In the rows, 128 means zero.
A state moves one step at a time under one of 7 hidden systems, and each row is a state written as 22 numbers. Each run below is a few steps of one system.
seq 1, L (8 x 22):
[[146 139 176 140 167 180  97 123  73 151 134 129 103 150 179 167 113 143
  103 137 109 159]
 [137  78  86 151 109 143 132 162 172 117  89 121  64 117 134 144 159 110
  103 103 132 141]
 [ 95 132 172 128  88 112 176 128 131 153 129 176 145 114  97 126 156  92
  101 161 175 122]
 [115 161 132 123 151 159 120 135  72 142 170 139 107 152 174 126 156 137
  124 165  88 169]
 [110 128  75 143 120 124 114 154 174 107 129  99  56 137 131 100 159  98
  140 111 131 128]
 [128 163 167 114 108 105 145 118 119 148 126 171 130 134  87  85 136 101
  140 121 189 113]
 [141 158 141 109 147 135  75 113  77 152 132 157 101 127 170 131 117 143
  147 132  88 158]
 [125 105 120 162 132 137  92 132 171 126 106 101  61 122 139 140 119 100
  121 103 139 115]]
seq 2, Y (8 x 22):
[[127 147 133 114 163 102  46  82 117 128 143  93 160 108 161 144  56 158
  166 133  63 109]
 [185 114 105 148 161 132 114 130 175  93 114  42 129 168 110 112  89 152
  148  66 145  92]
 [196  93 152 114 105  97 185 116 144 144  97 130 220 128  83 141 114 167
  119 115 147 111]
 [114 114 154 123 146 128 121 120 115 123 127  87 198 116 155 213  97 156
   86 171  69 141]
 [110 109  80 149 166 184 155 171 137  55 144  58 143 166 121 143 130 149
  103 111 126 126]
 [116 106  85 109 106 134 201 142 112  93 145 167 206 116  78 101 146 158
  137 120 139 115]
 [ 70 140 116 109 140 116 104  96  95 116 172 143 191  90 142 137  97 152
  152 167  69 117]
 [123 144  78 139 174 148  91 122 134  83 165  68 119 156 135  92  96 149
  173  94 108 101]]
seq 3, K:
[[131 121 128 104  69  84 111 134 147 154  65 206  76  79 105 122 156  84
  128 111 155 139]
 [ 74 164 218 153 132 138 104  96 113 175 154 146  98 124 147 145 113  78
  107 177 161 118]
 [161 115 121 167 153 190  96 125 110 152 136 150  21 147 168 100 129 127
  145  81 144 137]
 [127  97 117 140  67  80 136 122 188 171 102 171  71  86 111 106 163  84
  136 127 152 119]
 [113 175 204 146 127 118 131 101 116 201 173 133  99 153 156 115 151  95
  121 189 143 137]
 [161 153 111 130 144 151  82 151 114 140 118 125  19 160 171 108 159 115
  139 102 119 168]
 [104 147 131 113  85  84 125 146 165 129  85 158  78 114  87 103 159  62
  125 115 182 124]
 [112 174 214 126 132 146 118 106  74 175 140 184 111 135 138 126 125 100
  116 155 167 137]]
seq 4, U, 8 rows:
[[138  64  58 149 110 174 137 145 127 128 122 182  65  95 151 117 162 143
  134  96 109 145]
 [ 67 112 129 162  87  90 170 114 197 150 167 116 134 107 105 109 153  85
  123 177 148  92]
 [166 169 151 126 150 119 132  98  94 182 196 117 137 170 169  86 140 157
  164 166  90 143]
 [162 151  70  96 119  83  76 156 158 115  88 101  63 133 141 110 158 115
  155 103  92 159]
 [109 186 189 101 119  80 117 134 145 116  91 111 145 143  75 130 115  77
  111 130 191 112]
 [160 145 184 107 156 168  95 114  43 143 104 182 137 127 149 160  92 154
  116 109 129 151]
 [104  65 101 164 124 177 105 146 145 106  89 153  63  88 139 169 118 110
   98  88 140 126]
 [104  82 161 186 111 156 199 105 155 158 169 144 145 125 103 113 128 115
  111 140 189  82]]
seq 5, R, 8 rows:
[[ 82 189 101 103 130  86  65 121 143  95 131 129  86 118 102  66 113  86
  185 104 148 100]
 [146 186 202 107 155 124  93  88  77 142 130 150 155 146 106 103  72 131
  159 105 172 103]
 [207 100 153 131 151 130  67  98 119 158  80 126 112 115 154 163  68 164
  139  75 110 126]
 [162  68 162 165 103 110 146 117 197 153  80 103 129 111 104 168 107 111
   93 110 169  96]
 [171  84 163 150 107 146 211 132 127 173 134 138 164 145 131 154 164 150
   83 157 139 147]
 [123  99  80 132 108 123 150 160 149 136 133 114  99 123 169 152 192 130
  101 168  65 176]
 [ 51 162 101 129 116 125 152 169 149  94 158 108  97 148 114 103 185  76
  112 165 145 138]
 [ 96 188 115  93 144 151 122 144  58 104 160 178 118 147 123  79 154 127
  154 129 131 151]]
seq 6, M, 8 rows:
[[142 159 150 108 136 123 116 130 113 102  98 140 140 142  79 106 100 118
  142  79 188 103]
 [148 102 150 111 117 117 103 100 104 145  91 180 164  80 125 164  87 150
  128 110 112 123]
 [124  67 127 179 145 172 116 114 146 130 130 105 116 110 157 174  93 142
  105 116 114 109]
 [151  81 117 169 118 154 202 130 157 140 154 118 140 149 111 106 148 143
  121 119 162 109]
 [134 122 109 113  92  83 173 135 150 155 144 129 157 122 133 124 179 137
  124 178  88 153]
 [ 95 177 123 120 147 114 109 151 135 115 154  65 111 164 156 136 155 107
  116 175  92 156]
 [126 196 123  93 151 133 119 160  97  83 125 117 123 176 100  90 142 118
  143 104 160 140]
 [108 153 127  76 118 104  87 128  92 100  88 185 153  89  99 131 104 124
  144 105 130 127]]
seq 7, U (8 x 22):
[[157 125  79 122 140 145 137 167 130 102 120  92 102 163 144 126 164 144
  121 114 103 161]
 [ 99 152 117  97 100  93 161 160 142  97 110 131 154 129  80 118 160  99
  114 138 155 130]
 [ 92 169 155 101 142 135 112 120  68 124 147 157 162 125 136 141 118 131
  125 157 111 142]
 [101 124  89 135 152 168  85 136 109  94 131 140  85 116 143 123 112 128
  144  93 119 126]
 [111 101 122 148 115 123 143 108 156 121 133 147 142 104  88 101 104 121
  146 101 170  78]
 [155  99 145 142 127 117 131  84 129 172 153 130 171 112 147 138 100 166
  144 143  93 112]
 [160 108  96 148 144 126 116 136 167 124 130  61 106 147 157 140 132 145
  128 124  91 136]
 [157 147 128 112 119  98 167 157 155 111 111  90 153 167  89 113 154 122
  118 122 158 130]]
seq 8, M, 8 rows:
[[142 110 111 121 127 114 129  95 109 167 174 137 171 104 175 139 129 181
  150 176  40 146]
 [120 126  67 153 155 130 116 150 185  90 152  31  91 161 144 113 138 124
  139 123 103 121]
 [140 181 148  99 118  82 169 133 140 116 137 110 181 170  67  75 141 116
  147 127 180 107]
 [149 163 137  64 129  82  81 124  86 127  95 139 177 111 140 165 112 155
  135 144  64 162]
 [ 98 124 120 141 175 170  75 144 128  63 106  75 115 133 132 174  77 123
  106  92 131 112]
 [139  98 137 138 129 165 178 118 105 106 130 168 186 128  74 105  99 153
  133  80 191  85]
 [131  63  95 128  99 110 141  99 133 154 134 166 181  62 145 156 118 168
  137 147  62 124]
 [103  97 105 186 153 147 137 119 182 128 184  44 116 145 163 135 123 131
  122 158  97 107]]
seq 9, L, 8 rows:
[[124 125  89 162 148 152 139 178 180  93 136  36  67 180 148 131 167 106
  100 131 125 146]
 [133 157 124  85  83  88 185 164 136 108  95 168 148 140  54  81 178 101
  127 114 191 132]
 [ 74 198 144  76 141 113  73 114  53 124 149 176 146 107 148 130 117 124
  149 164  84 153]
 [ 99 123  96 169 176 186  72 133 136  85 145  87  55 139 152 120  94 117
  143  83 134 106]
 [173  80 126 147  97 137 165 113 144 151 103 191 118 108  83  88 121 132
  146  66 198  91]
 [142 116 174 125 109 103 114  72 103 210 147 184 150  86 169 149 117 147
  137 176  78 139]
 [143 115 139 177 157 147 113 130 171 150 151  34  75 168 185 161 135 123
  101 154  98 141]
 [181 126 126 115  95 101 189 178 166 121  81 108 124 169  82 114 185 109
  100 108 180 146]]
seq 10, R, 8 rows:
[[141 122  85 125 118  81  89 104 173 135 130 112 107 105 130  95 114 130
  177 112  98 105]
 [142 166 177 126 132  91 141 110 146 145 140  90 162 162 104 108 115 118
  135 141 160 106]
 [203 141 137 104 145 132 116 142 102 134 100 110 132 164 144 143 131 164
  124 107 107 161]
 [125 115 124 114 111 106 110 158 161 101  65 112 114 111 112 173 131 100
   96 113 134 140]
 [ 94 119 168 138 129 169 168 144 101 115 126 154 153 130 106 157 131 118
   81 138 170 129]
 [119  80  90 140 128 173 131 128 101 128 139 171 118  97 156 142 134 157
  128 121  92 139]
 [ 74 103  96 155 109 113 132 113 173 128 162 125 119  96 125 111 131 108
  142 147 120  95]
 [131 154 134 138 139 129 159 108 119 149 193 118 151 161 128  74 139 143
  160 148 134 113]]
seq 11, G (8 x 22):
[[110 118 181 145 128 117  70  93 132 179 119 136  99  89 174 185 101 108
  108 163  97 133]
 [150 105 146 183 151 188 149 149 150 129 131  85  66 175 140 135 137 115
   96 104 176 126]
 [168 117 131 108  83 119 166 143 114 162  94 208 107 117 107 106 175 123
  125 112 159 151]
 [ 67 144 168 128 114 114 103 114 117 164 140 157 109  96 161 164 138  91
  102 191 103 148]
 [110 144 125 166 166 195 125 150 117 114 162  98  55 176 154 108 143 110
  119 116 153 136]
 [150 135 105 108  95 110 132 135 127 141 106 195  84 118 102  68 159 114
  162  91 163 129]
 [ 89 153 184 129 118  98  88  85 125 176 142 155 120  94 144 138 105  97
  136 168 126 117]
 [152 123 147 174 171 184 101 121 124 141 147  90  68 166 168 128 109 132
  126 105 139 126]]
seq 12, Y, 8 rows:
[[113  99 132 148 146 162 165 132 109 141 172  95 171 137 178 184 145 166
   86 192  63 158]
 [ 84 127  45 132 134 145 172 180 147  66 168  74 131 157 129 113 180 131
  119 148  98 146]
 [ 84 176  94  79 109 100 173 150 104  86 159 159 189 135  76  70 163 128
  155 145 137 127]
 [ 93 185 112  71 147 105  60 114  69 100 135 159 158 103 131 117  94 141
  172 128  83 133]
 [127 135  99 129 160 131  56 117 139  82 108 105 108 119 113 106  67 130
  171  61 141  86]
 [192  93 158 146 126 123 138  86 144 153 109 143 162 120  92 109  75 154
  154  71 177  76]
 [181  78 167 155 130 117 124  81 144 188 126 109 167 109 161 181  86 169
  117 143  88 116]
 [149  95 122 169 148 141 154 142 179 125 142  28 133 165 154 166 135 142
   92 149 103 131]]
seq 13, K, 8 rows:
[[161  86  84 114  84  94 157 127 153 143 108 168 143  94 108 107 151 147
  149 113 115 127]
 [ 97 157 165 123 127  88 126 110 138 152 159  97 163 130 143 149 129 117
  117 194  96 131]
 [156 155 107 129 172 163 110 149 111 100 141  80 100 183 144 112 128 147
  141  99 124 141]
 [145 120  98  91  92  93 139 153 145 100  73 157 142 107  79 121 143 121
  129  95 148 130]
 [ 91 148 191 118 131 124 128 112 100 136 135 143 179 117 122 165 106 118
  100 165 134 124]
 [135 104 112 156 169 194 101 129 103 109 139 117 101 137 159 142 100 154
  128  95 115 127]
 [128  74  84 143  94 113 157 128 177 122 116 146 134  92  98 113 134 129
  138 106 140  98]
 [123 134 161 135 118 108 161  99 126 175 175 127 172 132 140 127 137 140
  127 184 109 125]]
seq 14, G (8 x 22):
[[116 111  69 142 167 178 123 122 100  92 181 114 150 135 148 107 104 180
  161 109  87 113]
 [139  99  56 128 103  81 143 118 187 114 139 106 150 109 100  83 132 144
  174 111 108  95]
 [149 153 158 115 129  72 145  96 144 153 160  83 205 146 120 117 113 149
  146 166 106 108]
 [186 137 112 108 161 119  98 141 121 111 111  62 148 161 158 159 116 172
  128 121  70 157]
 [139 127 103  95 113  94 135 171 165  71  65  85 157 133  83 156 136 116
  103 104 139 131]
 [103 144 159  93 131 133 149 138  84  89 112 149 219 122  83 161 106 140
  100 132 148 125]
 [ 90  90  83 129 152 178 114 133  94  78 135 143 162  92 142 165  95 165
  121 113  87 127]
 [ 88  75  64 159 116 141 171 130 174  92 160 116 156 107  99 105 130 136
  142 118 132  84]]

Name the system that made each run.
seq 15, 2 rows:
[[ 79 147 106 114 115 112 143 162 145  96 129 105 129 130 120 137 166 100
  106 162 118 146]
 [ 97 179 137 108 144 138 134 138  86 110 159 141 141 153 116  96 139 123
  140 139 142 133]]
  U
seq 16:
[[ 93 146 112  81 143 143 104 115  48  88 139 194 198  94 114 127  89 166
  156 116  99 123]
 [ 85  80  69 154 155 160  75  98 134  92 149 128 130  75 143 133  63 157
  162  94  90  83]]
  M
seq 17:
[[125  93 102 110 115 102 103 112 132 121 104 145 171  72 132 165  97 153
  133 127  77 122]
 [104 119 133 161 161 152 122 126 152  98 151  56 143 148 133 151  98 130
  112 130 126 104]]
  U
seq 18:
[[101  63 124 161 137 185 156 124 117 106 136 136 176 100 127 180  95 156
   93 123 124 109]
 [ 99  77  96 175 143 183 174 117 127 121 195 120 158 124 141 123 122 162
  128 142 109 103]]
  Y
seq 19, 2 rows:
[[179 161 108 130 170 129  99 125 129 123 154  59 106 185 155  92 119 155
  166 108 104 129]
 [178 139 105  81 104  71 121 151 156  99  61 119 144 130  81 118 133 127
  139  87 142 130]]
  U
seq 20, 2 rows:
[[103 125  81 137 114  93  94 128 179 133 139 101  76 109 152 117 149 104
  146 147  86 129]
 [141 182 163 126 136  97 131 115 144 140 150  91 128 174 106  80 128 108
  152 132 167 106]]
  U
seq 21:
[[ 97 127 137 124 128 169 161 131  72 124 154 187 156 121 123 122 137 141
  120 139 139 134]
 [ 80  99  78 143 122 147 115 123 126 120 158 156 104  89 151 123 136 128
  141 138  91 126]]
  U
seq 22:
[[101 130 155 143 100 113 175 132 149 164 153 132 125 133 128 126 172  98
  101 181 143 134]
 [116 169 130 112 134 138 123 149  93 138 149 131  97 155 162 126 174 119
  118 165 101 176]]
  Y
seq 23:
[[162 138 185 140 170 176 116 102  76 136 134 141 146 152 122 127  73 155
  136  90 167 108]
 [172  53 110 146 113 134 107 116 152 144  77 148 110  80 144 172 102 148
  119  89 107 122]]
  K
seq 24:
[[100 129 119 127 144 116 101 110 135 107 142 104 160 111 124 134  90 137
  141 130 109 102]
 [148 120 122 137 148 138 138 117 132 111 139  99 164 146 111 115 100 155
  142 103 137 101]]
  R
seq 25 (2 x 22):
[[121 124 173 148 157 163 122 122 111 119 128 106 145 142 132 168  94 132
   97 128 143 118]
 [159  73  94 143 125 160 147 137 133 117 111 144 124 117 124 132 127 155
  126  88 132 122]]
  R
seq 26:
[[129 105  60 110 102  75 130 118 171 105 123 131 158  92  93  92 123 143
  173 106 109  97]
 [122 171 178 119 146  93 112  89 123 140 155  97 190 140 112 120  82 131
  148 148 135  94]]
  Y
seq 27 (2 x 22):
[[128  79  82 180 104 121 155 103 195 159 172 124  88 112 131  73 142 124
  167 121 134  87]
 [159 162 166 132 113  74 154  90 145 205 181 113 141 154 144  82 155 129
  157 182 116 125]]
  Y
seq 28, 2 rows:
[[123 125  73 119 139 141 147 157 121  92 147 101 145 145 136 125 153 152
  129 136  89 147]
 [ 90 153  89 101 121 105 144 153 137  79 136 113 160 134  95 109 146 121
  136 137 126 123]]
  U
seq 29:
[[ 94 158 149 133 146 159 115 108  77 149 179 166 113 130 152 104 126 126
  148 148 127 129]
 [128 121  90 150 134 136  88 119 145 137 145 126  56 122 155  96 128 121
  163 107 113 120]]
  G
seq 30:
[[ 89  98 137 171 143 160 151 130 153 110 153  80 147 133 130 161 114 124
   93 146 134 105]
 [156 105  99 128 119 147 197 148 120 118 144 132 163 149 111 108 160 159
  124 122 134 134]]
  L
seq 31 (2 x 22):
[[156 125 211 145 125 124  94  89 116 207 114 154  96 115 167 166 107 115
  109 151 127 137]
 [169 104 150 172 135 168 115 138 144 166 111 117  28 152 168 140 148 109
  104 109 149 147]]
  U
